In the rows, zero is written as 128.
Named moves come first, each a turn or a mirror and shown by rows before and after it. Which of them, in which order, take the first row of each pair that follows to the second? Write the first one first, as in the answered first pair.
move lolel:
[132 134 123 129 117  80 141 122 151 129 154 134 145] => [127 128 131 130 111  88 135 121 148 139 155 137 158]
[105  87 138 130 116 128 128  78 118 112 177 129 107] => [106  91 132 129 119 123 132  78 120 108 176 127  97]
[131 147 137 102 136 136 140 154 133 144 108 122 120] => [127 144 143 104 132 141 136 154 131 149 109 124 129]
[133  91 144 147  91 146 111 120 103 118  86 161 171] => [158 122  97 135 124 103 143 123 120  69  83 147  99]
move von:
[129 122  83 132 147 108 155 109 117  99 108  90  17] => [159 154  67 166 135  90 162 124 122  56  97 113  70]
[122 121 120 106 102  72 136 118 143 157 109 130 136] => [124 124 119 108 101  71 137 121 142 154 109 132 141]
[144 148 141 152 121 152 101 156 110 101  98 137 175] => [107 109 160 112 135 174  95 138 104 154 112 107 110]
move pek:
[140 143 111 141 141 105 148 128 157 114 160 146 154] => [121 121 115 116 130  89 153 117 161 151 148 136 134]
[132 101 109 159  82 132 111  75 115 101 127 150 148] => [134 105  98 152  80 110 120  77 123 100 117 150 141]
[154 160 135 126 139 130 126 132 126 106 135 130 131] => [143 149 130 106 129 102 136 128 137 130 118 122 113]
[130 134 127 159  94 113 126 121 119 111 114 133 172] => [121 124 125 143  86  93 131 118 127 131 103 127 157]
Pairs:
Each pair is two moves apart.
[129 141 103 116 151  62 141 168 164 137 136 116  81] => [149 157 117 168 130  92 122 180 151 107 141 150 178]
pek then von
[128  93 150  92 117 111 105  93 137 169 154 121 115] => [173 140 119 130 113  78 122 112 147 104 142 147 159]
von then lolel
[175 131 135 186 101 187 100  70  80  89 132 160 153] => [154 114 123 138 138 179 115  54  87 108 141 124  41]
lolel then von
[124 119 138 128 110 137 111 160 137 123 128 125 159] => [126 125 117 110 131 120 127 156 145 112 130 107 101]
von then lolel
[155 147 134 124 146 135 118 153 144 102 151 135 134] => [133 122 154 111 115 124 114 148 148 152 133 137 157]
pek then lolel
[121 126 154 105 127 131 127 166 143 177 126 123 154] => [149 157 120 108 142  98 149 173 156 132 119 122 128]
von then lolel
[126 109 103 178  62 103 125  93 117 107 100 153 192] => [102  83 122 162  56 119 115  83 113 143 105 145 184]
pek then pek
[118 106 161 109 136 135 123 123 149 160 159 108 128] => [157 149 126 134 141 102 141 139 161 101 150 123 144]
lolel then von
[ 90 101 185  97 111 149  95  95 102 218 129 122 159] => [105 124 185 120 156 207  81 100  84 166 169 120 142]
pek then von
[112  90 122 117 120 102 131  75 128 144 159 122 105] => [129 111 117 139 143 131 124  80 119 102 180 126 105]
pek then lolel
[128 138 162  98 175 161 125 166 156 170 157  89 104] => [165 175 145 140 158 143 129 185 163 121 145 120 179]
von then lolel
[132 146 119 114 167 182 137 167 102 101 114 139 130] => [111 121 115  75 147 135 153 158 119 152  88 125  96]
pek then pek
[131 110 108 115 149 119 145 114 140 114 125 113  81] => [133 113 122 133 159 163 127 114 124  97 145 119 100]
pek then pek
[138 134 110 142 126 180 113 133  81  75  88 129  95] => [115 106 109 103 108 142 124 122  94 125  65 116  63]
pek then pek
[107 116 139 121  70 117  98 125 143 164 139 139 181] => [136 147 115 140  77  97 110 137 151 120 133 150 193]
pek then pek
[149 102 149 161 100 101 142 109 161 151 195 142 198] => [147 101 142 151  94  77 152 108 171 159 183 138 187]
pek then pek
[118 137  85 115 141 123 137 115 103 144 103 134 184] => [104 121  93 101 142 129 133 109 101 166 105 125 168]
pek then von
[107 100 115  97 109  76 144 110 132 164  97 121  92] => [127 118 119 137  84  78 137 127 129 141  88 151 178]
von then lolel
[114 107 141 143  89 122 129 135 131 156 132 145 195] => [128 123 123 147  90  97 141 141 139 139 120 150 194]
pek then pek
[133 147 129 164 147 131 108 168 138 130 151 127 134] => [124 134 137 155 124 113 110 167 142 159 135 128 152]
pek then lolel
[148 146 110 129 142 131 127 133 119  90 126 113  81] => [158 152 120 151 115 134 117 144 116  91 114 136 155]
lolel then pek
[137 157 118 136 145 136 131 169 167 134 115 128 148] => [122 142 132 127 159 165 120 164 158 146 133 116 127]
von then pek
